Here are some numbered points:
-8 & 20 & 33 & -31 & -44 & 28 & 63 & 8 & -47 & -19 & 36 & -9 & 3 \\ 0
32 & 2 & -26 & 11 & 83 & 18 & 12 & -6 & 1 & 12 & 27 & 27 & -18 \\ 1
-7 & -57 & -9 & -29 & -20 & -14 & 25 & 6 & -31 & 44 & 35 & 11 & -32 \\ 2
-35 & 7 & 18 & -15 & -48 & 27 & -30 & -1 & -16 & -7 & -23 & -21 & 15 \\ 3
-10 & 127 & -16 & -8 & 19 & -47 & -15 & 0 & -42 & -33 & 49 & -20 & -41 \\ 4
-24 & -7 & 36 & -23 & 23 & -29 & -21 & 6 & 62 & 1 & -37 & 0 & -6 \\ 5
23 & 14 & 7 & 60 & -20 & 25 & -18 & -4 & 47 & 18 & -18 & 71 & 40 \\ 6
-2 & -2 & 23 & -21 & -51 & 108 & -24 & -3 & -22 & -24 & -39 & -3 & 25 \\ 7
57 & 27 & -23 & -20 & -42 & 31 & -10 & 21 & -43 & -18 & 40 & 17 & -28 \\ 8
-39 & -28 & 15 & 22 & -22 & 66 & -41 & -18 & 9 & -49 & -29 & -9 & 51 \\ 9
-11 & -13 & 9 & -34 & -16 & -53 & 25 & 11 & -7 & 24 & -43 & -12 & -28 \\ 10
21 & -10 & -31 & 0 & 39 & 29 & 21 & 0 & -12 & -5 & -8 & 30 & 11 \\ 11
-23 & 48 & -14 & -4 & -14 & -40 & -10 & 18 & 104 & 19 & -34 & 4 & -18 \\ 12
9 & -7 & 3 & 3 & 26 & -13 & -1 & -11 & 21 & -6 & 39 & -17 & 4 \\ 13
17 & -61 & 3 & -37 & -29 & -40 & 28 & 10 & -28 & 53 & -17 & -18 & -21 \\ 14
1 & 53 & 4 & -6 & -16 & -36 & 10 & 9 & 69 & -22 & -40 & 4 & -26 \\ 15
4 & -23 & 24 & -39 & -34 & -27 & -6 & 12 & -48 & 7 & -9 & -17 & -2 \\ 16
24 & -12 & -25 & -28 & 2 & -55 & -13 & -2 & -32 & -15 & 10 & -33 & -27 \\ 17
-18 & -33 & 12 & -31 & -6 & -50 & 70 & 14 & -29 & 1 & -4 & -5 & -17 \\ 18
0 & -40 & -10 & 49 & 127 & -33 & 32 & -13 & 16 & 32 & 114 & 20 & -7 \\ 19
-32 & -37 & 6 & 60 & -8 & 47 & -42 & -21 & 10 & -45 & -26 & -7 & 32 \\ 20
36 & -49 & 30 & -40 & -34 & -48 & 73 & 21 & -12 & 24 & -9 & -15 & -18 \\ 21
5 & 2 & 29 & 9 & -8 & 9 & 50 & 19 & 16 & 107 & -19 & 47 & 35 \\ 22
-21 & -12 & -15 & -33 & -43 & -38 & -36 & -22 & -30 & -39 & -48 & -33 & -26 \\ 23
-9 & -35 & -24 & -29 & -28 & 76 & -7 & -4 & -21 & -4 & -33 & 8 & -16 \\ 24
15 & 25 & -16 & 20 & 83 & 6 & 1 & -8 & -2 & -28 & 69 & 14 & -22 \\ 25
New points follow, each followed by the number of its nearest point above, looking only along the 4 directions in which the numbered points spread most.
-17 & -22 & -30 & -13 & 91 & -24 & 13 & -15 & 24 & 45 & -23 & -16 & 17 \\ 13
-20 & 51 & 21 & -23 & -46 & -43 & -32 & -1 & -50 & -40 & -15 & -46 & -25 \\ 23
-8 & 5 & 97 & -25 & -50 & -61 & -11 & -8 & -39 & -39 & -35 & -35 & -2 \\ 23
12 & 18 & -25 & 30 & 46 & 17 & -4 & -2 & 78 & 24 & -7 & 22 & 38 \\ 6
-4 & -15 & 53 & -14 & -23 & -13 & 37 & 42 & 34 & 23 & -35 & 44 & 28 \\ 22
39 & -14 & -4 & 78 & 4 & 6 & 21 & -6 & 56 & -9 & -34 & 1 & 39 \\ 6
-9 & 51 & -34 & 5 & -4 & -39 & 24 & 14 & 26 & -17 & -41 & -17 & -7 \\ 15
-14 & -61 & -29 & 16 & 64 & -20 & -37 & -20 & 37 & -1 & -27 & 20 & 64 \\ 6
-12 & -38 & 70 & -23 & -46 & 63 & -6 & 4 & -10 & 20 & -31 & 1 & 5 \\ 24
9 & 77 & -3 & -43 & -37 & -31 & -5 & 18 & -40 & 47 & 27 & -30 & -9 \\ 17
-10 & -46 & -26 & -24 & 35 & 40 & -12 & 6 & 4 & 19 & -46 & 0 & -33 \\ 11
-28 & -26 & -25 & -5 & 18 & -25 & -6 & -16 & -9 & -32 & -26 & -34 & -36 \\ 17
-14 & 59 & 37 & -16 & -26 & -36 & -10 & 13 & 54 & 4 & -32 & -1 & -14 \\ 15
